(in the rows, 128 means zero)
Y: rows in 3 groups, each row roughly a mix of its group's directions
Y (127 x 11)
[[106 169 112 119 125 128 137 152 106 179 135]
 [101  83 162 134 126 139 126 135 148  88 116]
 [151 141 120 159 105 117 106 136 161  82 139]
 [134 112 147 104 141 154  87 168 132 102 111]
 [151  93 109 126 125 176  89 115 139 123 134]
 [149 110 104 129 104  67 138 130 129 124 106]
 [140 129 145 160 176 135 116 112  87 111 118]
 [123 124 116 130  76 125 100 153 126 139 172]
 [106 147 155 120 101 150 101 137 161 157 155]
 [136 118 110 146 170 150 102 115  79 130 133]
 [152  88 129 176 140 152 137 114 112 150 138]
 [109 117  80 142 139 108 163 110 160 124 114]
 [109 116 123 148  82 156 163 121 159 113 128]
 [105 124 127 143 132 175 138 137 156  96  92]
 [135 108  97 121 138 101 179 128 114 103 104]
 [168 153 150 142 163 151 155 108 121 131 107]
 [144 122 178 100  95 149 126 127 124 122  93]
 [ 80 119 127 134 140 141 139 142 168 126  87]
 [108 143 152  86 112 128  87 155 111 116 110]
 [172 112 115 139 117 103 171 117 140 146 102]
 [ 99 163 105 120 118  97 140 126 136 153 170]
 [152 104 151 110 134 106 164 107 137  93 102]
 [163 114 108 125 117 131  92 138 100 103 167]
 [111  97  81 117 125 130  98 142 166 116 129]
 [149 130 168 133 146 125 152 112 111  76 131]
 [131 149 193 107 118 133 116 121  99 134 130]
 [119 103 128  86  90 108 111 131 116 121 166]
 [129 128 143  84  98  96 133 127 141 162 157]
 [120 129 133 107 151 154 110 104 141 187 128]
 [176 136 130 130 123  88 161 117 103 149 123]
 [ 79 123  96 114 146 148 130 152 138 112 159]
 [120  66 132  99 133 101 108 133 115 116 117]
 [123  92 106 112 155 141 101 116 113  82 113]
 [115 147 132 165 181 145 143 127 117 118 100]
 [ 97  94 112 125 170 139 160 123 157 118 135]
 [133  95 158 123 110 119 154 124 153  78 120]
 [151 150 121 140  90 112 132 120 151 175 152]
 [154 134 128 107 109 109 121  90  95 161 101]
 [137 157 114 127 162 134 157 135 101  93 161]
 [116 127 154 113 119 147 108 147  93  79 146]
 [110 122 166 104  92 116 103 135 150  96 147]
 [156  93 157 146 107 142  85 143 138 113 118]
 [ 95 153 133 111 130 147 121 161 100 101 164]
 [151 115 174 139 109 143  83 144 141 111 134]
 [116  80 114 156 116 131 119 144 162  99 109]
 [132 112 114 123  85 131  78 135 113  93 126]
 [110 167 152 136 158 130 167 135 132 100 105]
 [129 105 135  99 139 142  99 170 172 131 128]
 [ 92 144 118 112 154 122 111 131  84  91 122]
 [138 149 159 116 121 146  84 175 120 123 127]
 [123 163 131 121 148 155 163 114 172 141 112]
 [121 124  79 126 124 168  93 139 123 150 147]
 [119 117 116 168 106 138 146 137 181 152 126]
 [117 159 137 146 117 154 115 153  97 126 176]
 [159 146  84 142 154 136 151 124 100 151 113]
 [141 160 111 149  96 117 119 136 150 169 159]
 [121 105  89 159 156 120 108 131 103 101 104]
 [106 166 149 124 117 147  96 170 143 135 108]
 [120 141 150 103 132 102 176 127 144  94 103]
 [ 95 126 160  81  93 126 142 136 148 132 119]
 [ 86 135  79 148 125 145 114 160 129 139 137]
 [150 152 169 115 127 112 131  87 142 162 122]
 [153 152 135 135 114 123 105 132 149 190 126]
 [144  82 129 144 147 144  96 104 138 101 103]
 [104  98 117 123  77 122  95 131 121 120  99]
 [146 135 135 136 138 126 125 115 147  61 154]
 [114 126 140 104 110 154  90 158  84 130 141]
 [110 111  77 146 121 128 141 160 108 151 104]
 [123 150 173 168 113 101 118 141 113 138 152]
 [ 81 163 125 102 148 143 133 155 149 114 141]
 [142 181 137 160 107 123 136 129 126 165 146]
 [131 130 137 110 154 112 156 113 147  94  79]
 [155  93 124 116 116 161  94 151 154 106 119]
 [109 147 114 128 115 171 156 147 148 164 152]
 [131 133 104 128 170 115 126 120  85 103 162]
 [153 146 169 116  85 147 112 150 142 146 120]
 [ 95 143 101 114 126 129 141 136  96  79 147]
 [ 99 156  87 123 143 122 142 125 169 139 155]
 [137 167 150 123 146 110 166 103 124 166 122]
 [152 105 120 186 124 114 142 117 139 161 126]
 [160 124 120 114 102 110  96 137 102 129 175]
 [109 124 138  96  91 103  95 136 138 152  96]
 [155 155 122 131 109  92 149  89 106 113 105]
 [108 115 153 100 143 156 151 120 144 103  86]
 [156 168 140 101  98  98 139 130 128 160 140]
 [105 114  98 143 148 151 128 170 148 101 155]
 [152  93 184 131 136 137 114 111 151 121 118]
 [155 112  94 163 110 138 141  94 158 140 115]
 [153  93 150 126 130  80 155 104 119 129 112]
 [126  87 112 148 132 130 147 145 116 165  86]
 [157 143 158 127 107 129  86 154 135 159 106]
 [169 111 167 145 105 129  92 126 143 139 109]
 [104 157 125 110  96 151 148 159 133 128 168]
 [166 127 107 143 140 129 174 116 127 166 109]
 [106  77  96 145 113 136 114 152 143 131 103]
 [152 111 115 152 154 149 139 149 171 136 160]
 [139 122 127 152 169 161 152 107 132 166 109]
 [120 147 102 150 130 152 114 152  84 130 165]
 [ 81 118  99 133 129 139 108 134 126  91  94]
 [135 164 113 113 155 103  98 122 120 110  86]
 [122 131 129 108 108 177  87 136 136 115 162]
 [130  73 156 137 128 133 120 118 160 143  97]
 [141 128 112 114 119 128  68 127  92 117 153]
 [163 151 131 110 160 108 138 110  95 103 103]
 [114 145 141 127 171 147 178 111 147 126 113]
 [115 147 106 104 127  89 152  88 114 144 153]
 [149 139 153 141 125 143  88 149 169 123 159]
 [132  99  95 133 110 105  91 106 102 118  98]
 [151  81 170 129 120 128 106 160 119 128 117]
 [147 172 142 110 140 135 124 124 101  98 168]
 [141 147 171 103 111 160 114 133 115 110  93]
 [153 139 131 138 146 110 168  79 105 146 132]
 [142 119 156 103 111 136  99 120  93 172 112]
 [124 164 156 134 145 109 168 105 148  98 139]
 [150 128 150 105  72 100 124 132 152 126 144]
 [ 98 120 125 141 148 101 152 148 162 165 151]
 [120 147 103 126 106 137  82 149 157 117 163]
 [137 172 167 100 107 124 152 112 114 149 136]
 [158 114 146 131 146 159  94 106 129  87 115]
 [137 130 135 130 104 142  61 134 126 109 151]
 [ 96 154 114 134 148 119 159 127 165  99 154]
 [126 133  77 136 143 105 169 108 138 149 113]
 [176 110 117 143  83 131  96 131 125 132 145]
 [104 174 129 124 116 164 116 150 142 154 154]
 [173  89 125 125 103 152 127 108 157 125 109]
 [166 166  90 128 148 151 130 130  97 133 123]
 [108 138  88 128 120 171 133 146 150 165 139]]
which group is each row in? (one row of each group first)
[132 106 115 179 121 142 156 141 108 154 155]  (94)
[151 172  91 126 151 125 125  97 146 153 128]  (119)
[106 137 154  98 115 140 106 131  97  85 150]  (112)

[113 141 186 149 154 103 146 117 131 128 110]  (94)
[128 107 172 111 114 147 112 172 154 131 115]  (119)
[135 113 127 132 118 114 142 116 117 185  83]  (112)
[102 131 155 114 123 104 136 151 164 175 125]  (119)
[157 118 127 136 126 117  81 121  87 123  94]  (119)
[ 98 132 125  91 121  98 116 101 120 139  83]  (119)
[ 92 155  76 116 104 121 125 145 106 137 133]  (112)
[110 131 140 116 175 130 181 116 122 148 130]  (112)
[108 153 130 109 121 124  72 141 124  89 132]  (94)
[121 124 103 178  99 133 129 145 166 147 141]  (119)
[104  90 131 115 131 158  89 148 157 142 142]  (112)
